In the rows, zero is written as 128.
Each run below is a few steps of one of 8 hidden systems, one row a step.
Q, path 1:
[[103 185  88 125 139 159  92 109 109 146  49 133 131 140 101  97 105 120
  108 141]
 [140 122 114 113  87  69 140 136 112 138 163  73 145  96 156 169 176 145
  113 115]
 [122  94 182 123 139 165 170 134 135  79 150 176  73 141 115  97 121 121
  151 121]
 [109 153  71 107 133 149  73 135 136 145  77 140 163 119  88 125  93 119
  112 166]
 [166 115 129 157  66  69 138 139 116 132 162  76 149 129 162 140 159 140
  151  96]
 [107 124 188 114 176 178 172 110 148  89 133 154  94 138 127 129 109  82
  157 126]
 [120 162  58 140 129 139  75 142 138 152  90 162 141 132 120 158 121 160
   95 160]
 [169 105 130 118  76  82 151  97 112 148 157  70 123 149 134 124 162 154
  154  80]
 [102  95 194 101 195 155 152 123 155 111 144 175 126 100 126 123 106  96
  142 156]
 [127 156  71 189 120 119  81 149 113 150  92 147 140 160 115 111 106 159
   87 146]
 [154 140 152  99 108 109 157 110 104 152 141  36 125 112 135 132 155 122
  145  84]]
R, path 2 (11 x 20):
[[115 153  74  82 149 139 122 106 174 151 159 145 104 151 136 173 166 136
  120 175]
 [177  91 105 102 125 103 124  81 117 121 156 157 145 152 112 101 172 189
  163 103]
 [107  97 152 107 185  76 136 136 139 133 122 123 175 115 107  80  75 123
  172 127]
 [132 161 136 206 134  84 162 192 140 137  97 124 148 130 132 118 116 155
  102 121]
 [115 155 154 137 118 154 155 108  75 126  72  86  88 115 121 150 123 128
   91  72]
 [ 86 106 142  72 103 148 116 135 143 161 134 136  69  83 138 165 133 122
   85 163]
 [165  91 116 133  58 151  99 108 124 126 162 163 117 154  99  87 161 130
  103 162]
 [158 119 133 111 140 153  78 129 106 112 157  91 184 115 117  99 104  79
  174 141]
 [115 174 125 173 147 103 130 170 148 103 150 129 138 145 198 128 133 105
  179 144]
 [120 193  95 130 160 142 179  90 122  88 100 129 119 169 117 155 159 133
  127  99]
 [108 106  99  55 149 109 129 121 131 140 120 136 109  94 123 185 130 190
  139 101]]
H, path 3, 11 rows:
[[152 132 138  94 124 176  98 108 121 112 128 133 188  73 108 139 155  80
  111 166]
 [116 113  90 164 111 100  78 148  94 109 196 118 106 169 178 116 115 129
  151 140]
 [161 195 119 115 131 168 168 141 177 115 111 113 126 164  96 107 153 109
  173 127]
 [116 133 111 116 167 102 112 109 114 103 112 177 168  89 175 176 156 158
  152 114]
 [ 90  94 100 123 123  74 166 114 138 134 139 121  77 193 104 119  93 156
  136 105]
 [166 113 177 105 137 146 163 154 175 145  89 135 170  74  72 136 119 135
  132 120]
 [ 99  87 151 179 119  97  84  97  68 140 106 137 135 114 170 126  89 121
  106 115]
 [130 149 140 146 115 152 162 144 153 157 154  63  87 165 101 137 114  86
   87 148]
 [177 140 161 130 123 194  96 136 117 126 131 168 129  79 155 144 179 145
  118 136]
 [ 88 128  79 105 130 112  88  63  95 141 157 124  99 175 151  99 134 114
  124 158]
 [169 147 114  99 134 113 169 182 178 118 180 107 154 127  91 112 168 143
  146 152]]
P, path 4:
[[106 133 162  71 110 155 161  96  90  82  89 104 121  88 100 118 139  87
  137  96]
 [ 80  89 100 118 100 116  95 182 144 108 142 171 115 102 131 158  91 126
  116 168]
 [189 131 102 154  46 150 127 131 132 116 113 115 132 172  80 112 136 132
  146 100]
 [123 119 164 104 147 148 114 104 143 114 116 119 172  85 156 175 104  63
  181 125]
 [119 119 104 193 117 108 125 135 158 121 156 184  95 190 173 156 125 149
  135 143]
 [175 159 117 106 162 172 143  74 145 160 100 106 135 162  81 145 138 141
  136 101]
 [110  90 162 102 168  80 112 105 130 168 143 147 139  83 186 143 134 157
  150 130]
 [126 114 137 172 140 100 174 119 136 139 159 140  98 195  96  73 128 142
   87 145]
 [155 162 151 114 179 156 117 155 106 163 102  78 164  74  98 122 119 138
   95 122]
 [ 86 125 149 143  90  86 117 134  77 129 136 117  84 111 200  92 146 130
  124 123]
 [113 158 111 103 119 172 163 139 138  99 143 116  99 144  69 122 142  90
   73 169]]
K, path 5:
[[134 125 133 225 133 116 159 135 126 122 126 131 136 169 112 158  99 125
   68 124]
 [162 125 153 105 153 189  97 116 106 171 130  79  87 121 125 156 101 145
  139  89]
 [101 129 140 106 111 114 122  80 167 189 112 166 101 125 174 121 164 126
  121 171]
 [145 103 102 147 150 101 141 101 104 115 193 128 155 163  86 112 153 137
   62 160]
 [153 142 143  93 169 140  90 166 104 138 157  81 145  95 139  77 120 136
  178 124]
 [ 91 195 136 147 113  95 159 124 133 125  65 144 138 119 167  85 165 109
  130 139]
 [107 141  94 130 146 134 158 137  76  66 138 117 116 127  93 173 134 143
   72 106]
 [126 111 117  67  92 156  92 176 127 131 125 134  72 100 127 123 113 169
  181 104]
 [111 107 128 122  48  98 151 106 172 123  91 166 153 126 105 113 141  90
  131 154]
 [144  86 135 170 132 130 127 151 110  81 188 106 156 136 115 175  87  95
  119 124]
 [156 154 152 146 125 181  95 151 151 158 113 111  92 153 158 114  94 117
  198 111]]
X, path 6 (11 x 20):
[[115  61 124 121 107  87 135  98 103  59 168 171 134 142 138 121 133 125
  164 113]
 [113 133 115 127 170 130 135 193 175 126 122 118 147 137  77 122  55 114
  144 153]
 [172 161 141 173  81 130 126 135 125 140  62 123 152 111 158 150 147 145
  158  77]
 [ 82 103 156 123 143 120 174  63 115 113 143 110  84 153 140 172 112  90
  115 109]
 [141 114 119 124 148 169 105 160 174 179 136 166  96 128  98 153 111 167
   86 168]
 [167 107 128 123  80 116  84  70  96 163 105 118 153 137 125  71 144 138
  151 110]
 [107 117 160 126 183  88 152 120 139 127 195  96 164 119 155 130 128  77
  126 167]
 [152 180 113 194 154 160 116 178 118 111 128 163 114 159 134  99 140 164
  111 137]
 [109 175 109  70 126 126 134  85  79 133  74  79 119 112 121 109 151 131
  137  90]
 [104  95 137  92 117  86 167 155 152 112 178 155 105  92 152 166 169 154
  116 146]
 [133  92 120 142  99 152 114 159 113  88 115 175 114 149  62  68  88 143
  125 128]]
P, path 7:
[[144 157 153 153  98 145 168 154 111  65  88 102 145 120 112 126 116  93
  164  77]
 [ 69 138 119 129 119 142 114 141 138 109  77 157 105 104 163 197  86 102
  140 126]
 [147 107  88 128  53 141 128 100 154 143 118 154  86 170 109 177 142 158
  120 113]
 [169  72 159  84 134 164 111  74 152 147 136 140 156 117  98 145 116 109
  164 123]
 [140  90 144 183 151  90 100 127 158 159 168 157 157 156 168 113 103 124
  149 162]
 [169 181 138 188 175 133 164 109 134 150 133  87 143 183 126 123 140 126
  116 116]
 [106 165 157 106 202 137 129 116 100 153 115 118 105  87 182 149 147 152
  121 113]
 [ 86 122 108 103 124  97 143 110 112 148 142 151  64 148 128  86 162 172
   83 147]
 [152 113 125  71 132 134 140 143 114 133 140  99 153  92  44  89 143 143
   86 141]
 [118 104 155 139 100  97 101 184  86 102 140 114 150  78 149  73 107 115
  149 127]
 [103 176 118 167  85 135 156 164 133  84 113 104 120 154 119 115 116  65
  118 145]]
U, path 8:
[[117 145 116 157  66 131  73 123  63 149 117 104  91 124 175 104 143 130
  101 124]
 [121 149 123  77 100 161 147 111 130 113 177  79  94 138 114 124 166  70
  113 161]
 [136 144  94  97 134 159  82 155 113  75 162 172 142  99 148 125 170 136
  149 159]
 [109 149  75  93 133  89 127 109 126 101 124 116 137 175 123  85 125 129
  202 113]
 [137 135 139 105 150 101 189 167 187  94 128 133 176 101 111 168 133 126
  172 119]
 [112 106 132 171 137 110 138 133 112  95  78 188 117 138 135 144  91 176
  147  74]
 [122 108 128 121 104 127 150 117 176 185  78 102 110 147  79 165  76 128
  114 113]
 [176  74 180 170  83 145 115 128 131 154 146 147 129 102 139 160 134 137
  101 125]
 [117 112 145 160 144 170  82  78  92 152 144 118  95 173 134 105  87  88
  101 148]
 [161 184 117 128 140 152 100 140 151 183 159  81 145 124 148 129 167 107
  109 178]
 [138 154 140 125 154 120 134  85  73  99 164 130 123 128 179  93 200 139
  138 116]]
K, path 9:
[[186 139 103 110 132 109 105 166 124 139 189  86 167 114 127 106 167 160
  149 139]
 [112 161 166 118 142 113 153 103 108  92  96 136 151 114 159  60 154  96
  180 117]
 [ 76 175  88 147 167 116 150 172 118  88 104 133 131 127 119 161 107 127
   91 138]
 [159 127 110 109  79 143 129 161 101 115 107 113  84 116 110 146 138 197
  147  60]
 [ 85  82 154  64  84 132 144  98 162 124  94 164 110  98 110 132 113  93
  149 139]
 [135  76 118 187  92 104 117 169 149 117 172 148 147 145 115 153  95 117
   96 162]
 [190 127 158 150 114 173 107 122 119 144 137  71 133 155 117 112 101 100
  173  96]
 [104 167 151 133 158 146 126  87 165 159 102 140 130 124 190 168 138  81
  142 156]
 [139 134  83 167 160 116 137  96 111 124 167 152 104 197 130 151 157 183
   87 125]
 [153 117 122  41 177 138 118 114 133 156 140 111 134 111  86 100 133 168
  161 119]
 [ 97 121 151 129 130  49 145 137 144 143 106 165 166  88 163  84 150 142
  132 151]]
U, path 10 (11 x 20):
[[145 127  88 109 156 120  88 150 135 114 158  94 188 112 132 185 101 118
  173 128]
 [136 142 157 164 134 115 159 142 157 116 127 149  94 170 176 108 126 144
  205  93]
 [121 151 130 128 163 142 172  80 158 129  70 153 160 130  88 173 130 114
   96 129]
 [143  82 110 142 132  92 100 134 113 170 148 132 111 123 145 178 117 209
  111 100]
 [135  91 193 122 125 144 153 106 149 168 128 130  92 149  96  64 109 114
  124 136]
 [132 132 141 161 139 131  92 130 109 146 123 127 190  84 130 133 126  93
   64 177]
 [127 154 115 159 124 116 107 140  65 134 166  64  80 160 170 104 131 143
  128 104]
 [113 180 158  67 134 177 167 129 155 121 115 124 102  95 121 114 175  86
  121 159]
 [110 124  64 113 108  93  97 118  87  87 136 175 150 112 142 134 173 163
  111 141]
 [122 108 103  73 130 108 148 150 135 109 160  85 105 161  79  95  95 139
  180 104]
 [135 127 168 129 117 133 141 179 175 103  90 172 176  69 129 126 121 107
  169 136]]
H, path 11, 11 rows:
[[171 157  89 111 136 133 118 101  65 122 133  77 153 134  88 117 163 163
  105  93]
 [ 89 120 169  73 142 112 137 154 138 121 155 117  96  87 184 113 128 110
  192 132]
 [106 151  96 163 102 116 147 151 143 103  83 190 134 148  92  90 133 137
   87 160]
 [148 129  95  90 131 137 108 128  77 112 121  68 152 103  94 173 114 148
  134  77]
 [ 93  96 173 118  78 114 141 149 164 124 132 141  80 117 180 129 109  97
  188 127]
 [137 141 102 170 117 157 138 112 144 104  99 173 161 156  71 141 123 107
   77 158]
 [165 107 110 117 141 135  79 123  97 147 167  73 134 124 144 186 109 155
  157  91]
 [120 124 179 137 101 121 162 106 183 147 132 152  92 162 166  92 140  92
  175 144]
 [145 147 105 154 188 137 136 108 126 118 125 164 186 133  89 142 146 138
   68 159]
 [139 109 123 115 149  99  97 133  87 166 159  80  94 134 158 126 113 188
  159  83]
 [106 147 185 109 114 120 190 119 176 144  93 143 117 118 123  73 155  92
  134 153]]
R, path 12:
[[ 90 153 124 109 135  70 140 140 143 150 105 146 133  79 194 152 167 159
  135 134]
 [111 100 116 132 116 105 181  95  99  94 138 146  94 171  76 104 138 150
   79 113]
 [147 112 134  73 137 160  99 186 130 148 108 111 141  64  74 121  95 154
  131 125]
 [113 107 150 182  43  87 116 140 126 130 107 146 124 125 176 101 124 107
  141 129]
 [132 146 142 141 140 179 159 120 124  90 150  90 134 146  84 154 113  56
   90 144]
 [144 152 108 119 131 182  68 165 126 135 139 147  91 107 178 173 138 161
  158 127]
 [109 124 107 102  90 100 143  44 151 134 123 138 116 181 140 112 155  99
  165 136]
 [160 105 124 107 195 119 145 135 147 108 184 136 188 111  90 156 138 142
  121 146]
 [129 126 125 166 142 106 104 158 112 137 102 151 106 157 153  84  90 185
  181  88]
 [106 163 145 121 128  93 185 103 157 163  67  82 159 119 107 132 127  90
  110 128]
 [130 101 151 157 139 131 138 153  88 113 155 148 100  92 143 178 142 174
   63 113]]
X, path 13 (11 x 20):
[[137 118 172 174 107 162 109 141 123 141 146 177  64 131 186 120 146 147
  118 136]
 [103 143  98  98 122 148 109  71 104 146 111 104 126 151  82  86 124  88
   83 165]
 [169 127 113 105 130 118  95 162 128 141 196 103 155  89 158 155 171 151
  138 149]
 [121 138 129 139 126 130 141 120 117  69 142 163 110 175 139  53 140 113
  182 126]
 [101 179  90  93 170 117 142 152 136 112  89 110 178  93  92 158 123 118
  109 143]
 [149 114 117 147  82 102 141 161 111 105 134 133  93 132 159 157 146 194
  165  64]
 [ 85  99 170  82 132 144 178 106 154 112  92 143 102 125  79 113  88  88
  135 127]
 [138 102 112 159  96 120  86 161 144 162 108 148 159  93 128 184 105 147
   89 145]
 [161 100 153 158  86 136 123  97 110 139 152  81  98 183 130 101 106 105
  164  95]
 [117 157 166 115 188 173 129 111 168 152 131 137 146 104 144 154 131  71
  113 183]
 [150 147  63 176 112 116  84 102  99 138 141 150 120 183 151 132 160 179
  106 127]]
Q, path 14, 11 rows:
[[133  88 158 134 116 169  56 140  96 134 153 133 136  84 140 125  99  92
  107 163]
 [131 159 117 169  90 137 106 137 131 142 166  91 107 180 152  88 130  75
  126 169]
 [160 194 122 102 157 173 138 114 125  96 157 105 154 121 139 137 192  97
  146 143]
 [100 143  76 105 149 105 110 128 113  88 150 172 104 148 174 126 155 170
  177 122]
 [125 132  91  83 134  79 184 133 174 126 111 127 143 155  70 108 133 162
  158 115]
 [142  91 159 131 145  99 141 148 123 108  86 157 185  73 113 141 106 162
  154  84]
 [ 81  98 150 173 112 102 137 137 124 144  83 120  95 144 135 142  47 116
  119 101]
 [151 142 159 143 101 174 148 131 153 167 100 101 118 104 103 184 130 103
   67 135]
 [144  96 143 135  90 178  74  85  82 134 156 146  87 124 165 149 147 124
  107 129]
 [123 120 105  98 132 142 106 106 158 161 195 112 101 175 118  99 132  95
  121 193]
 [188 159 122 136 155 134 109 137 129 121 163 134 189 125 129  79 181 136
  148 156]]
A, path 15, 11 rows:
[[168 120 117 136 136  99 155  82 173 162 169  88 162 171 122 182 147 118
  132 132]
 [151 104 195 149 197 151 135 125 131 126 150 172 116 118 165 131 124 153
  158 111]
 [ 97 155 105 143 172 102 102  83 124 193  86 141 127 159 140  94 114 148
   99 151]
 [163 125 139 121 133  83 170 133 129 167 165  90 140 111 113 125 184 174
   79 127]
 [101 109 190 113 153 144 130 148  78 110 130 145  85  91 136  58 117 137
  124 119]
 [ 94 165  81 118 100 125  97 155 122 155 101 109 127 122 100  89 120 114
   74 181]
 [169 140 129 125  65 127 152 166  96  83 162  82 132 107 117 129 178 128
  125 102]
 [ 80 137 141  84 127 176 118 142 117  68 120 140  87 114 139 119  98  77
  179 129]
 [129 153  47 134  79 129 106 147 165 114 110 155 149 155 107 164 131 125
  129 156]
 [174 105 128 119 112 117 154 103 121  83 142 106 157 140 119 165 137 133
  191  63]
 [ 85 102 155 115 174 131 130 123 180 130 110 172 122 128 149 158  69 101
  179 140]]
A, path 16:
[[ 90 166 128 106  99 138 130 100  77  76  98 146 123  93 161 111 181  95
  115 133]
 [100 122  54  87 118 127 126 155 129  92 182 115  90 163  98 156 121 138
  124 143]
 [178 118 126 104  84 150 123 167 157 100 106 154 149 115  95 105 130 149
  203 101]
 [ 83 117 123 127 128  85 128  94 123  92  92 136 186 115 143 148  98  71
  158 128]
 [132 119 115 177 144 122 165 162 169 124 151 118 114 175 110 199  84 136
  118 116]
 [166 127 171 136 126 177 122  98 131 156  63 151 114 113 133 148 121 153
  155  76]
 [ 87  91 129 114 125  87 109  52 133 178 135 135 126 128 169 161 130 110
  102 157]
 [179  85 144 160 146 135 136 134 145 153 205 131 109 175  99 110 131 155
   99 149]
 [154 160 168 125 174 159  83 122  95 160 105 115 155  94 147  65 130 125
  146 131]
 [ 83 176 110 144 134  66 146 133 122 144 143 103 125 132 178 111 167 115
   93 167]
 [147 152 126 113 144 159 177 158 108  86 153 128  85 136  82 109 166 167
   97 112]]

Name the system that made each run.
path 17 (2 x 20):
[[ 92 147  88  61 155  71 162  83 135 123 114  99 162 127 118 144 147 126
  151 119]
 [118  79 154 135 127  78 178 189 144  92 143 163 121 108 119 130 111 175
  145 103]]
 => H
path 18, 2 rows:
[[106  85 151  73 145  84 172  80 172 122 122 155 169 104 116 148 134 108
  160 134]
 [142  88 121 204 150  94 123 168 137 124 139 166 151 155 112 140  80 168
  113 127]]
 => X
path 19, 2 rows:
[[165 149 147 121 162 178 101 140  80  91 149 155 121  98 157 107 168 159
  149 111]
 [ 52 156  80  87 129  80 134 113 122 116 107 133 107 146 141  89 129 120
  145 147]]
 => X
path 20:
[[ 97 107 169 160 139 125 139 120 164 158  92 173 144 114 111 122  95  94
   73 180]
 [172 119 115 187 105 135  93 133  84 165 150  78 124 148 124 157 116 153
   78 107]]
 => P
path 21, 2 rows:
[[146 109 107  95 144  68 150  87 135 127 137 147 202 109 105 131 178 156
  119 136]
 [120  80 143 149 166  84 135 168  94 104 153 129 122 138 111  88  76 172
  149  94]]
 => R
path 22:
[[103 143  98 143 132 115 163 196 145 101 134 160 108 134  89 124 131 157
   69 161]
 [155 125 126 100  78 156 102 152  76 114  81 106 123  88  93 106 119 159
  149  72]]
 => X
path 23:
[[155 178 122 115  75 124 125 172 141 155 142  92 122 108 143  87 190 129
  124 158]
 [110 149 131 107 123 141 151 120  76  41 152 139 122 115 134  92 174  98
  129 131]]
 => A
path 24:
[[ 74 138 172  92 169 160 130 125 144 140  68 144  97 102 137 119  74  98
  159 125]
 [125 128  92 178  87  96 133 145 140 160 108 149 118 142 125 169 138 170
   57 141]]
 => K
path 25, 2 rows:
[[119 158  83 145 109 120 116 133 105 108 129 105 120 128 178 217 144 140
  130  99]
 [132 111 123  84 109 162 162 109 152 100 145 156  57 170 107 129 141 151
  171 105]]
 => K
path 26:
[[ 92 158 128 165 160 112 141 195 100 120 114  91 102 139 118  98  73 133
  107 118]
 [129 187 138 117  77 150 157 152 129 142  66 107  97  88 132 141 169 135
  102 108]]
 => R
path 27:
[[133 161 131 114 126 172 157 127 140 107 119 101  86 131 149 211 134 120
  163  84]
 [104 105 125  91 125 153 108  88 150 135  98 213  89 124 142 145 137 155
  144 137]]
 => P
path 28, 2 rows:
[[133 176 133 133 156 188  64 167 112 145  87 122 139  90 145 120  98 111
  138 140]
 [110 168  89 144  65  90 130 101 111 132 128 100 107 151 184 149 180 120
  119 126]]
 => H
path 29:
[[ 89 157 147 138 150 157 100  99  78 102 131 138 123  99 190 139 148  77
  102 153]
 [117 165  52 115 116 130 117 149 126 129 173 107  78 179 118 131 151 149
  100 156]]
 => X
path 30, 2 rows:
[[122 134  95  71 130 165 101 144  97  97 109 162  94 124  87  76 131 172
  149 118]
 [ 95 132  87  68  91  73 116 143 146 129 103 104 171  92 121 118 126 109
  167 140]]
 => H
